0: [ 95 130 130 162  47 128 121  82 145 195 145 106 139 156 128  79]
1: [ 97 107 100  85  88 119  95 100 148 179 138 140 156 124  88 137]
2: [148 152  99  67 200 131 143 153 132  56 103 138 103  94 124 176]
3: [ 57 157  30  28  52 139  20  40 253 255 156 112 136  81  76 188]
4: [ 86 142  76  80  58 120  72  75 184 213 117 118 142 128  77 171]
5: [137 224  77  92  88 151  88  56 172 185 171  91  84  61 172 173]
6: [153 115 188 158 168 152 160 161  56  84 132 127 114 145 147 110]
7: [222 133 145 140 255 127 200 198  27   0  69 165  89  98 166 186]
8: [135 138 183 175  88 151 138 117  89 135 167 114 125 144 132  94]
9: [223 145 152 139 255 126 195 201  23   0  76 164  80 102 164 187]
10: [149 104 160 195 165 131 173 151  81  95  97 138 122 170 155 104]
11: [152  88 186 145 232 135 178 213  33  28  91 153 129 146 138 127]
12: [143 137 166 169 137 120 159 128 103 103 135 134 108 138 151 118]
13: [104  67 162 175  68 112 131 140 101 154 135 136 170 193  87  70]
14: [ 48 138  51  93  48 113  51  40 220 255 125 111 175 123  87 138]
15: [172 151 182 167 172 122 174 164  86  57 113 134  89 137 161 135]
16: [173 150 175 173 189 130 168 171  77  47 117 134  89 134 160 135]
17: [105 143  96 121  78 104  97  93 163 172 136 126 144 112 123 133]
18: [ 94 117  99  82  89 123  94  91 153 181 135 140 163 121  90 135]
19: [179 130 192 195 144 124 183 177  69  79 114 133  97 177 142 119]
20: [202 172 198 203 185 147 201 161  60  45 134 118  76 148 202 130]
21: [ 80 168  60 108  75 137  86  55 207 217 149  78 130  80 151 133]
22: [121 131 119 106  81 135 107  75 172 182 184 113 137 128 123 108]

[147  79 178 152 209 135 168 210  57  58  85 161 138 159 114 119] 11
[148  75 176 150 203 137 161 206  51  54  88 158 135 162 116 116] 11
[152  88 184 148 205 131 166 205  51  49  90 157 128 165 121 123] 11
[146 210  91  83 117 127 111  92 158 138 162 107  79  69 152 158] 5
[ 81 169  55  98  70 140  82  57 212 223 145  85 130  78 154 142] 21
[147 196  81  84  91 156  96  66 190 188 174  91  93  71 161 154] 5
[101 149  93 115  75 114 107  92 168 173 144 116 146 116 124 131] 17
[130 140 181 175  87 139 144 117  88 134 171 111 129 138 136  99] 8
[151 151 128  84 180 165 132 138 107 100 157 122  90  84 149 156] 2
[166 167  90  75 204 137 136 135 133  66 115 128  95  62 148 179] 2
[132 230  80  89  89 147  82  53 176 190 175  85  88  63 169 174] 5
[ 79 170  57 105  68 135  89  51 216 222 145  75 133  75 147 139] 21
[134 135 180 173  96 140 139 118  88 129 167 126 123 156 136 104] 8
[125 127 148 160 121 126 154 126 122 101 138 130 126 130 130 114] 12
[108  68 161 180  61 123 122 144 106 159 126 136 182 197  84  71] 13
[178  14 205 215 239  97 205 255  29   9  67 183 169 218 115  78] 11
[108  61 160 182  65 118 131 146 106 158 121 135 180 196  80  70] 13
[118 122 111 103  85 134  97  77 180 182 180 125 142 116 120 108] 22
[103  67 155 187  62 114 123 148 109 160 121 130 182 195  80  66] 13
[155 204  99  84 115 135 108  85 159 133 152 113  78  73 150 160] 5
[129 132  70  75 183 131 132 117 161 111 111 123 117  63 146 172] 2
[159 165  92  34 210 161 114 118 124 108 150 122  90  40 154 199] 2
[ 98 134 130 158  51 131 126  90 140 188 153 105 125 156 144  88] 0
[163 160  94  81 205 139 137 140 142  64 116 125  99  61 153 172] 2
[120  32 156 138 139  87 131 178 133 129  86 157 198 199  77  93] 13
[ 84   0 110 154 122  97 122 189 152 148  46 159 227 192  83  44] 13
[201 176 190 199 195 142 192 161  56  39 147 113  78 144 202 131] 20
[142 209  88  84 111 131  94  83 162 144 155 114  91  63 147 159] 5
[117 195 101  81  89 169  94  76 146 187 191  87 102  77 151 144] 5
[159 161  98  91 205 141 143 147 140  61 114 126  97  53 147 172] 2
[ 95 128 125 161  56 131 121  98 145 190 151 106 127 147 133  86] 0
[153 165  97  87 208 128 139 147 141  65 130 126  90  63 145 181] 2
[163 189 147 164 140 149 146 103 108  95 167 109  75 114 175 137] 12
[155 167  97  85 203 134 138 139 143  66 124 125  96  65 153 179] 2
[134 141 132 126 147 130 150 127 120 115 121 125 112 109 142 122] 12
[203 165 197 196 197 150 193 161  55  41 152 115  80 141 207 133] 20
